(in the rows, 128 means zero)
One turn moves each row of this set onto another row. After a few examples, where does it send each row asked below?
fufu: [122, 153, 117, 57, 107, 126, 132, 138, 105, 98, 198, 146, 120, 117, 115, 105, 129, 103, 140, 116]
Zil: [135, 138, 117, 82, 109, 134, 139, 132, 113, 155, 122, 115, 125, 75, 100, 102, 122, 112, 107, 84]
Fibab: [157, 123, 180, 121, 94, 128, 114, 110, 95, 111, 134, 95, 143, 131, 137, 157, 171, 93, 114, 160]
mevur: [166, 123, 143, 58, 113, 101, 166, 94, 132, 149, 143, 151, 90, 182, 114, 126, 126, 136, 125, 122]
paziz: [133, 116, 100, 83, 101, 111, 138, 149, 105, 159, 114, 125, 130, 75, 110, 122, 111, 125, 112, 93]
pefif: [158, 139, 162, 126, 109, 101, 114, 140, 119, 103, 144, 86, 157, 147, 130, 196, 131, 100, 116, 161]
vup: [150, 155, 159, 159, 136, 129, 174, 98, 115, 180, 134, 128, 147, 132, 131, 103, 138, 156, 151, 148]
Soz: [103, 129, 109, 74, 110, 111, 112, 164, 114, 111, 121, 115, 112, 103, 84, 168, 163, 123, 133, 135]
nizas: [131, 143, 146, 108, 126, 130, 126, 122, 152, 90, 159, 147, 115, 157, 137, 156, 94, 71, 106, 149]
Muta: [150, 154, 138, 163, 142, 99, 174, 127, 125, 177, 134, 127, 160, 141, 132, 139, 106, 168, 154, 154]
gup: [158, 87, 130, 110, 134, 74, 127, 137, 135, 98, 154, 132, 105, 97, 102, 161, 148, 139, 103, 171]
nidas: [127, 149, 133, 132, 100, 113, 97, 140, 91, 200, 187, 128, 133, 142, 138, 148, 111, 145, 153, 151]
busut: [153, 175, 154, 162, 151, 122, 176, 113, 134, 174, 143, 117, 154, 141, 123, 121, 115, 154, 149, 145]
gab: [168, 139, 146, 60, 121, 105, 165, 97, 143, 146, 151, 144, 92, 186, 108, 130, 119, 132, 123, 118]
Tuzos: [158, 136, 128, 149, 140, 105, 187, 138, 132, 172, 118, 121, 151, 127, 133, 141, 124, 170, 154, 168]
Rivab: [160, 158, 151, 148, 148, 138, 189, 114, 136, 171, 124, 110, 141, 122, 123, 108, 146, 151, 148, 156]
mogiv: [138, 134, 141, 135, 153, 125, 127, 78, 133, 181, 153, 126, 165, 128, 140, 120, 171, 135, 154, 108]
bonu: [161, 166, 139, 151, 155, 120, 189, 134, 150, 166, 129, 106, 149, 131, 120, 135, 121, 157, 150, 158]
Kir: [106, 154, 122, 76, 122, 132, 114, 154, 126, 107, 130, 104, 109, 105, 71, 155, 166, 110, 129, 126]
gibef: [129, 174, 139, 134, 113, 121, 98, 141, 108, 193, 197, 116, 133, 148, 126, 148, 102, 137, 151, 145]
vot: [137, 160, 112, 86, 124, 126, 141, 147, 135, 149, 132, 102, 132, 85, 91, 122, 98, 111, 105, 80]
Fada: [160, 93, 147, 108, 133, 101, 128, 113, 129, 99, 155, 132, 94, 88, 98, 130, 172, 128, 99, 163]
gimak: [168, 135, 138, 61, 122, 93, 165, 106, 146, 146, 150, 145, 97, 191, 109, 143, 108, 137, 125, 122]
gak: [128, 150, 145, 131, 96, 132, 97, 124, 85, 200, 187, 129, 124, 136, 137, 126, 130, 138, 152, 148]
famit: [162, 122, 137, 114, 153, 82, 129, 140, 159, 90, 167, 115, 107, 104, 89, 167, 133, 128, 99, 161]
dabe: [163, 127, 154, 111, 153, 109, 129, 116, 153, 91, 168, 113, 97, 97, 85, 134, 158, 117, 94, 155]
Reku: [167, 119, 135, 59, 112, 88, 165, 105, 135, 149, 144, 153, 95, 186, 116, 140, 115, 141, 127, 126]
bul: [129, 129, 157, 104, 116, 146, 126, 102, 134, 94, 152, 157, 104, 147, 142, 130, 122, 68, 105, 149]
dol: [121, 132, 108, 56, 98, 113, 130, 145, 94, 103, 190, 157, 122, 116, 124, 112, 128, 113, 143, 124]
Debeg: [155, 108, 161, 122, 89, 100, 113, 131, 94, 111, 130, 102, 152, 136, 144, 185, 151, 108, 119, 167]
kugo: [140, 158, 136, 139, 171, 116, 129, 94, 156, 174, 165, 112, 174, 140, 130, 142, 142, 133, 152, 106]
kibi: [127, 113, 130, 107, 112, 109, 126, 133, 136, 94, 148, 163, 118, 153, 152, 171, 92, 86, 112, 158]
Gapi: [105, 149, 111, 77, 122, 115, 114, 167, 128, 107, 129, 106, 113, 108, 74, 173, 153, 118, 131, 129]
Razab: [149, 134, 143, 158, 128, 107, 172, 113, 107, 183, 126, 138, 152, 132, 140, 123, 128, 170, 154, 157]
meru: [137, 133, 117, 138, 161, 88, 127, 112, 147, 177, 155, 124, 181, 141, 142, 166, 130, 149, 159, 116]
mefeg: [104, 135, 119, 73, 111, 127, 111, 150, 112, 112, 121, 114, 106, 98, 79, 150, 175, 115, 131, 131]
tarug: [129, 175, 151, 133, 110, 139, 98, 123, 102, 195, 196, 116, 125, 141, 126, 125, 122, 130, 148, 142]
vemat: [158, 130, 141, 146, 133, 122, 188, 119, 119, 176, 113, 125, 141, 118, 135, 115, 149, 163, 153, 166]
zipi: [121, 140, 100, 58, 104, 101, 130, 159, 106, 98, 195, 151, 129, 123, 122, 130, 110, 115, 144, 124]
roba: [127, 99, 141, 104, 100, 126, 124, 112, 118, 100, 140, 173, 108, 143, 156, 143, 120, 82, 112, 157]
rit: [159, 155, 181, 125, 112, 129, 115, 119, 120, 102, 148, 79, 148, 142, 123, 169, 150, 85, 111, 153]
rida: [136, 107, 122, 133, 142, 98, 126, 96, 123, 184, 144, 139, 173, 128, 153, 142, 158, 151, 161, 120]
tesi: [122, 161, 111, 59, 114, 113, 132, 153, 117, 95, 201, 140, 127, 124, 113, 122, 112, 106, 141, 118]
suz: [134, 136, 96, 87, 114, 101, 139, 164, 126, 152, 124, 113, 139, 86, 102, 142, 87, 124, 110, 91]

famit -> dabe
vot -> Zil
Fibab -> Debeg
Now these:
meru -> kugo
Kir -> mefeg
nizas -> bul
busut -> vup
gab -> mevur
nidas -> gibef
Rivab -> vemat
dol -> zipi

